A single turn carries every row of the set below to another of its rows. Some are shown first; where does it send the rows asked next?
j623: [  5  21   6  12  14  26   9 -23   2 -17   0   7  26  -2  -2   6  18   3
 -25  26  14  -1  -1   2 -14 -13   9]
j296: [ 39 -25   0  32  11  13  -3 -20  -5  10  11   1  48  -6  -5  -6  22 -12
 -20  20  12  29 -16   2 -10   2  16]
j120: [ -2 -30  12  24 -13   4   3 -18   1  20 -10  -3  -5   5 -15   7  22   4
 -19  27  16 -24  -9 -16  -2   5   8]
j788: [  7 -42   1  29  -2  -5   6 -11   3   5  26  -3  19  -6  -6   2  15  10
 -20  23  16 -10 -34   7  -9   7  -4]
j596: [ 21 -30   3 -15  -3  -9   0 -17   1  27  15   8  14   1  -8   2  18  -7
 -23  21  16  16  16  -1   0   1  -3]
j391: [-12 -41  23  27  -3  -5   6  -5  -3  -1  -5 -17  -3 -20 -14   8  33   1
  -9  24  11   6  -1   0  -9  -6   2]
j671: [  7  -6  -5  19   1  -5  10  -6   8   6   6   0  -1  -8  20  -7  27  22
 -19  11  11  10  15 -14 -30 -14  34]
j508: [  4 -37  16  14 -23   1  -1  -7   5  20  -6  -7   0   4  -5  -1  33  -2
 -17  21  12 -22 -13 -17  -5   6   8]
j102: [ 21 -21   3  41  19   9   5 -25   5  -1   2   4  36 -14 -11  -5  18 -14
 -18  38  12  33 -16 -11 -15  -2  27]
j503: [  9 -49  10  37  -2   7   6 -10 -18   6  -8 -10  -3  -8 -15  17  32   8
 -18   7  20  -3  -4  -3  -9 -16   1]
j390: [-10 -13  15   2   3 -20   9 -19   2  17   1  -1   7 -14 -11  11   5  -6
 -20  30  24  26  -5 -16 -17 -14  13]
j150: [ 24 -29   0   6   2   1  11 -18 -13  21  -4  11  11   2  -2  17  16   0
 -36  11  28  14 -10 -18 -21 -24  14]
j222: [  7  -8  19  34   8   1  -1 -10  -6  -8 -20 -20  46 -21   2   4   3   9
 -16  14   5  -6   4   4 -17 -12   8]
j111: [ -4 -27  20  20 -19  -2  -6 -13   0  27  -3 -14   1   6 -14   7  23   1
 -13  19  14 -22 -16 -10  -2   7   5]
j855: [ 14 -20  18  18   4   1   2  -9   6 -14 -16 -11  42 -21   8 -13  14   0
 -18  28  -4  -9  23   2  -9  -1   7]
j998: [  8  24  11   2  10  21  -2 -15   1 -12   7  -1  31  -2   0   4  19  -1
 -16  18   7   4  -2  14 -12  -7   1]
j343: [ 11 -51  10  20  -3   7   5 -12  -5   5   4  -6  -3 -11 -15   5  36   4
 -17  20  11  -4  17   5   3   1  -6]
j528: [ 32  -4   4  11  33  11   9 -25   8  -2 -11  17   8   2  -4   0  22   8
 -26  32  13   6 -20   0  -2  -3  -1]
j361: [ 33  10  -2  46 -27  15   8 -13   1  -8 -11   0   5   0   4  -2  23  -8
 -23  17   9  25  -4  -9  -8   3  21]
j979: [ 19  12   5   4   7  29   7 -13   6 -21  -2  10  29  -1  10  -4  30  -3
 -23  20   5   1   0   4 -17  -9   8]
j702: [ 23 -17   7  30  11  14   5 -21  -5 -10 -22  -5  40 -12   0   1   2  13
 -25  18   9 -19  18   3  -6  -7   8]
j789: [ 18   9  15  13  30   1   1 -16   2   3  -6   2  15   1  -7   7  18   8
 -18  24  15  17 -35   9  -6  -3  -5]
j335: [ 25 -16   4  31 -19  -2   6 -17   1  24   6  -1  18  -6 -10   3   1  -1
 -22  17  14  18  43   0  -8  -5  13]
j54: [  1 -41  -1  32   3  -3  12 -20   9   2  23   3   8  -9 -11   0  10  11
 -21  36  17 -11 -27   2  -6  10   0]
j650: [ 35  10  -1  36 -27  10   0 -13  -1  -1   1  -6  10   2   1  -4  22  -8
 -18  14   7  25   4   4   2  13   8]
j567: [ 27  -5  13  -2  23   0   3 -11  10  -4  -3   7  17  -2   7  -8  30  -4
 -17  29   4  16 -26   5  -6   1  -3]
j967: [  4 -47   1  28  -1  -5  11 -11   7  -2  21   2  13  -9   0  -1  20   7
 -23  31  12  -9 -33  -3 -14   7   4]
j428: [  0   5  -3  20  10  -5   4 -17   8  15  16  -4  -2  -4   2  -1  11  27
 -12  15  16   8  28   2 -14  -1  25]
j973: [ 23 -16   3  34  19   8  -2 -29   1  10  15   1  37 -10 -20  -5  13 -10
 -13  36  14  32  -3   7   0  10  13]
j246: [  9 -15  12  32 -20  -9  10  -9  10  13  -2  -5  15 -18   1  -3   4  -9
 -18  26   8  29  29 -11 -20 -13  26]
j372: [ 26 -18   5  40 -22  -1   6  -7  -8  20  -2  -7  22  -6   0  10   7  -1
 -26   2  16  20  19  -9 -25 -19  20]
j759: [ 16  -2  -4  15  -1  -4  -4  -1  -3  18  19  -8  10  -1  13  -4  23  24
 -15  -6  14   6  18   4 -24  -8  19]
j847: [ 18  22   4  42 -22   7   6 -17   3  -4  -5  -7   5  -3  -7   0  14  -8
 -15  26  11  27   3  -3   0  12  16]

j596 goes to j150
j335 goes to j372
j391 goes to j343
Now these:
j528 goes to j789
j702 goes to j222
j788 goes to j967
j671 goes to j428
j623 goes to j998
j361 goes to j847
j120 goes to j111
j973 goes to j296

